One vector is turned by the same rotation once a step. Each row is the vector after some number of steps, and that number follows the row.
The counts run from 0 to 363.
[-22  -4  -8  -4  13 -13 -18  -7  12  -7  16 -22   8 -13   1  14   4 -16
  -3 -18  32   9  13  -7  -3   7  -3 -12  -2  -7  -1   9  -2  12   9  -2
 -23   8   5   3   5  -2  -5  11  13  21   7  17 -11 -23  14   6  18  -3
  20 -10  14  17   0  -8 -26   9  -2  -9   2  25 -21  -5  -3  26 -10   7
   7]
250
[ -9  10  -2  -4  -9  -9  -4 -25  10  -8   3  -4   0  -8  -4   3 -19  -3
  -5 -29  19  -5  17   7  -4  12 -17   3  -5 -21  -2  27  -8   3  -2   2
 -30  10   9   8  25 -15   0  18  -5  16  19   7 -11 -21  -4   1  12  -5
  14 -18   8  24   0 -19 -16  11   3  12   5   6 -23   2 -16  25 -15   7
 -14]
36
[ 20   9  -4   2 -12  23 -15  -8  15  -8  25   7  -1   6   4  -6   2  -1
 -13 -30  21   7   0  -4 -21  20  15  14  17 -21   6  -4   6  10   7   6
  -2   6  -3   4  -3 -13   2   5   9  -1 -15  22   6  -1 -10   9   2 -11
  11  -6   7   4 -13 -10   0  24  27  -2  -4  -1 -22  15 -18  10 -29  -1
  17]
62
[-13   2   8 -15  -6  -1 -11 -26  18 -14  12   2  -3  -4  -8 -14   7   4
  -4 -25  18 -14  13  -2 -14  22   2  -5 -10 -24 -18  11   2   2   0   5
 -21  15  10  12  -8  -5  13   5  -6   3  -1  19 -20 -13   6   4 -11 -22
  19   2 -10  16   9 -18 -12   8  16   2   5   1 -20   1 -23  30 -25  -1
   5]
17
[  1  14  -1  -6 -14   3  -9 -25  13  -5   8  12  -2 -15  -6   7 -23  -5
 -19 -32  20   7   4  15 -13   0   0  15   8 -16   6  23   9  -4  11  11
 -11   0   1   8  11 -12   3  14  12  19   8  11 -12 -17 -11  17  23   1
   1 -14  16  12  -3  -7 -10  24   5  -5  -8  -6 -26  -6 -12  21 -30   0
  -8]
132
[ -3  12  -8 -10  -3   1  -4 -17  14 -16  12  -9   2 -22  -1  10 -15   4
 -14 -17  24   6  15  -1 -15  25  14   7   9 -14  13  19  13   4   9   3
  -6  -9 -10   9   2   8  -4  -3  30  13   7   9  -4 -12   1   7  12  -6
   4 -19  36  25  -8  -9   1  23  11   0   2  13 -26  -6 -11  17 -22  15
   5]
23
[  7  11   1 -19  -6  13  -8 -14  16 -24  -1   3  21  -9   3  -4 -17   5
  -9 -29  25  14   2 -21 -11  23  15   3   0 -18   1   8  17   7  13   9
  -2  -2  -8  12   5   1  -3   1  16  10   4  18 -18  -2  10  19  10  -2
  12  -4  20   6   9  -1   5  20  16  -3 -11   4 -20   3  -5  17 -29  -1
  10]
258
[  4  12  -4  -8 -13  -1 -17 -21  10   3  15   8 -10   2  -3   4 -12  -8
 -20 -31  22   3   4  17 -18   2   5  15  11 -24   3  18  -1  -4   6  15
 -10   8  10   5   9 -13  11  13   1  18  -2  14 -11 -19 -20  13  14   0
  -5  -6   4  10 -12 -10 -14  25  11  -7  -8 -14 -25  -3 -20  16 -32   1
  -6]
349
[  4   1  -1 -13  -2   1  -9 -18  22 -12  -1  -3   2  -3   0  -2   2  14
  -4 -32  24  -7  11 -15  -2  23 -10  -3  -6 -24 -12   9   3  17   5  12
 -21  15   5   6  10  -2   8  10  -8   8  13  15 -21 -10  10   9 -10 -21
  19  -1  -9  15  21 -17 -10   7  13   5   9  -2 -16  17 -19  31 -24   0
   2]
18
[-10   0 -10 -23  -5 -10 -10 -16  17 -11   9  -6  -3  -8  -3   9   3   9
 -31 -15  20  11   1   9 -19  21  11   1   9 -12  -1  24  10  -1  11  19
 -14   2   3   6  10   8   8  -2  10  14   0  -6 -15 -16  -9   4   9  -2
  -7  -6  16  22 -13 -19  -9  23  11 -16  -2   6 -33   2 -14  20 -20  13
   6]
241
[ -1   5  -2 -10  -4   6 -18  -8  18  -7  28   1   2  15   4  -8  12  -8
 -13 -20  22   3  -6   0 -26  20  15   2  11 -15 -17  -6   4  15   3   4
 -11  13  10   2  -5 -12   7  -1   2  -5 -18  11  -3  -6  -7   3  -2 -12
  17  -1  -4   9 -10 -16 -10  17  27 -15  -8   7 -24  11 -23  16 -28   4
  21]
136
[ -8   0  -7  -5   5   1 -21  -3  20 -18   8  -9  14 -12  -7  -5   4 -13
   7 -21  25   7  18 -27  -3   9   3 -11   2 -15  -7   3  12  16   8  -2
 -17   7 -10  14  -1   8   5  10  23  15   1  27 -15 -22  14  15  20 -16
  27  -4  12   4   9  -2 -10   9   7  -5   0  16 -19   0   1  14 -26   3
   8]
194
[ -6   3   4  -5  -2   8 -23  -7  15 -20  17  -7  24   2   1 -11   7 -17
   9 -26  28   9   8 -26 -12  20   8 -10  -2 -10  -6 -11  11  16  -1  -6
 -14   7  -2   8  -1  -3   4   5  12   3  -4  25  -8 -13  12   5  14 -10
  34  -5   5   2   5  -6  -2   7  17  -5  -7  24 -17   5  -5  11 -23   6
  17]
193
[-24   1   8  -4   3  -8 -15 -18  10   4  18 -12  -1  -9  -3   5  -4 -17
 -11 -27  19  -1   2  16  -8   7   1   0  -5 -16  -4  13 -12   3   5   0
 -22  10  20   2  -2 -18  -1   9   2  17   4  20 -22 -19   4  11   6  -4
  13 -10  -2  11  -1  -6 -25  15   7  -8   6   9 -26 -11 -18  39 -16   0
   0]
90
[  1  12 -10   1  -5   7 -21 -10  12 -14  24  -2  14  -1  -4  -6  -6 -21
   0 -15  30   7  15 -15 -13  20  12  -2  11 -13   2  -4  16   7  -9  -4
 -11   1 -11  11   1  -3   9   3  26   2 -11  19   7 -17   1   8  23  -4
  23 -15  25   7 -14  -7  -1  17  20  -5  -6  21 -16   0  -4  -1 -23  10
   9]
119
[  8   1  -2 -22  -6  14  -5 -17  20 -20  -1  -2  16  -2   4  -6 -12  18
 -13 -28  20   6   4 -25 -11  30   5   3   2 -27  -2   9  14  15  14   6
  -7   2  -5   9   5   7   0   1   4   6   9  16 -18   8   7  16  -3  -9
  11  -1  13  16  16 -12   7  18  18  -2  -6   9 -18  15 -13  22 -28   4
  11]
41
[ -8  13   3  10  -3  -2 -11 -12   5   7  14  -2   3 -14   4  15 -20 -20
  -2 -30  25  12   4  18  -3   1  -3  10  -6 -16  11  10  -6   5  10  -2
 -14  -1   9   5   4 -27 -13  12   6  23  13  22  -7 -18   2  13  17   1
   9 -17  13   9  -4  -4 -20  19   2  -2  -1   7 -26 -12 -16  30 -16   5
  -5]
164
[ -7   1   3 -19   4   3  -8 -16  17 -18   4  -9  24 -11   5   6 -21  -7
 -12 -22  28  20  -3  -7  -7  17   5  -3  -6 -14   0  16   5  10  13   3
 -14  -7  -3   3   9  -3  -7  -4  17  16  15   9 -11  -7   2  11  10   9
  13 -21  33  19   6  -2  -3  18  10  -5  -2  29 -20   1 -10  25 -18  19
   6]
346
[ 33   5  -3 -10 -14  12 -10  -6  21  -8   9   3  12  15   6  -1 -11   7
 -12 -36  28   9   4 -13 -11  14 -10  12   4 -23   0   9  -2  18   5  12
 -11  12  -1   8  27 -10  -1   9 -11   3  12   6  -4   2  -5   8  -2 -10
   7  -6   1  14  -3 -14   1  19  21   1  -2  -1 -16  27 -19  16 -23   6
   0]
277
[  2  -3  -1  -1   6   6 -15  -8  14 -13   2 -10   6 -17   1   5 -17  -7
  -2 -29  30  16  10 -14  -1  10   9   1  -2 -21  10  16   1  16  14  -1
   1   0  -7   6   1  -3 -15   3  20  23  11  29 -17 -10  16  21  10  -9
  11   0  21   7  18   1  -4  17  18   0   3   8 -20  -5  -2  24 -25   6
   4]
291
[ -2  -5   8  -3  -3   7 -14 -16  17 -12  10 -11  14  -3   7  -6  -3  -1
   1 -31  22   2  10 -21 -12  26   5  -7 -14 -25  -8   2  -3  16   3  -3
  -5   6   5   9 -10  -7  -5   3   5   2   4  25 -13  -4  19   9  -8 -18
  24   3   3  11  23  -8  -3   9  24   6   7  11 -21   1 -17  29 -26   9
   8]
73
[-10   6  -5 -17  -8 -10 -12 -26  11  -7  17  -8  -7 -12  -4   7 -14   1
 -24 -22  23  12   8   8 -23  18  12  -3   3 -19  15  18   3  -1   3   7
  -6   7  -4   7   3   4   1  -9  24  10  -6   5  -6 -20  -3   8   8  -3
  -4 -13  31  18 -10 -15  -6  24  15  -6   1  15 -21  -6 -14   8 -19  16
   2]
240
[  6   2   8 -19  -7  15  -5 -17  20 -20  -6   5  13   5   9  -6 -10  13
 -11 -28  19   7   2 -14 -13  24   3   2  -9 -27 -10   5   7  13  12   7
 -13   0   3   7   8 -11  -4   2  -8   4  10  16 -16  12   2  10 -12  -8
  16  -6   5  11  15  -9   6  15  21   0  -4   6 -19  16 -19  38 -23  11
   7]
202
[-24   1  -3  -2  -1 -13 -15 -14   8   3   9 -12  -8 -18  -6   6   4 -16
  -6 -27  24  -2  13   9  -3   2   2  -2  -2 -17  -2  16  -1   0  15   4
 -23  10  14   1  -4 -13   2  19   7  22   6  27 -20 -26   7   8  14  -9
  13 -10   2  16   1 -10 -28   8   0  -9   9   8 -28  -9  -9  36 -20  -3
   7]
251
[-19   4   0 -10   7  -5 -16 -10  15 -20  10 -14  21  -8  -1   4  -2 -20
   5 -15  29   5   9 -14  -4  22  -1 -14  -3  -4   0   1  11   8  -2  -5
 -25   3  -1   9  15  -8   0   5   9   8   9  14  -5 -19  14  -1  13  -2
  27 -19  19  15  -4  -9  -9  11   9   2  -2  39 -20  -3  -4  21  -8  14
   8]
249
[  3  15  -7  -5 -15  -3 -21 -17   7  -6  20  -1   2  -3  -2   2 -17 -22
  -5 -25  23  11  10   3 -14  10   7   8  14 -16  10  11   4   1 -10   2
  -8   4  -8   9  13  -8   9  12  23  16  -6  12   0 -24  -8  16  28   2
   8 -12  23  11 -17 -13  -6  24  12  -6  -8   7 -17  -2  -9  -2 -31   7
  -1]
45
[-14   4  -6 -17   0  -4 -11 -15  15  -7   6   2  -4   2  -7   2  16   4
 -12 -24  18  -9   5   5 -13  15  -9   0   2 -10 -10  11   3   4  14  11
 -31  11  18   3  11  -6  12  18 -10   9   1   7 -22 -14  -3  -3   3 -11
  18  -7 -13  18  -4 -14 -24   9  -3  -9  -6   7 -29  10 -18  37 -16  -6
   2]
339
[  7  18  -7  -2 -13   5  -5 -15  13  -5   3  13   1 -19   0  13 -16   1
 -11 -28  21  16   4   9  -2   6  -1  17  12 -14  14  15   8   0  21   6
 -13  -9  -1   3  12 -13   1  13   8  24  13  13  -9 -10  -8  12  23   5
  -1 -22  12  18 -12  -8  -8  21  -3  -4  -9   2 -29   2  -8  24 -24   0
  -5]
293
[  2  19  -6   5  -7   7 -17  -2  13  -9  17   1  17   0   1   7  -1 -22
   1 -18  27  15   2  -3 -13  12   4   4  16  -5   9  -4  16   7   0  -6
 -23  -2  -1   4  13 -16   4  12  12   5  -4   9   7  -9  -6   2  22   4
  22 -24  16   7 -27  -7 -12  18  10  -5  -7  28 -21   4  -6   7 -15   6
   9]
335
[ 10   7   3 -17  -6  14 -16 -14  26 -16   6   9  21  16   1 -11  -2   4
  -3 -32  23   2   4 -24 -15  18  -4   2   3 -21 -19  -5  16   9   4   9
 -21   4   2  11  11  -6  14  11  -2   1   2  13 -18   0   1  14   6 -11
  20  -1  -7   2   2 -10   0  12  12 -12 -15   5 -16  15 -10  18 -31  -5
   8]
299
[  6  -3  -1  -9   1  13  -9  -6  15 -14   7  -6   4 -16  -1   3  -8   5
  -1 -31  28   8  12 -22  -2  18   4   2  -1 -24   5  10   7  22  19   5
  -4   8  -6   7 -10   1  -5   5  13  12  13  32 -19  -4  20  17  -1 -17
  18  -1   4  12  20  -6  -2  14  17   0   7   3 -20   4 -12  29 -23  -3
   7]
74
[  7  13  -8  -9 -17 -12  -9 -28  11  -4  20  -3 -15 -11  -5   7 -13   5
 -22 -27  14  -4  15  16 -15  23   1  10   1 -19  13  21  -3   1   0  11
  -6  15   2  11   8  -1  -3   1   7   8   6   5  -4 -21  -7   5   5 -13
  -2 -10  16  26  -4 -18 -10  19  19   7  12  -2 -20   2 -23  11 -23  14
  -7]
166
[  0  13   1  13   0   1 -15  -5   5   4  12  -7  -9 -25  -4  15 -11 -20
  -4 -29  24   6  12   8  -1   2   2  11   4 -17  18  14  -8   6  12  -5
  -9  -1   1   2   2 -18 -10  15   9  26  12  27  -6 -21   9   7  19  -2
  11 -15  11  12  -4  -2 -19  21   5   2   4   8 -28 -10  -9  27 -18   1
   0]
325
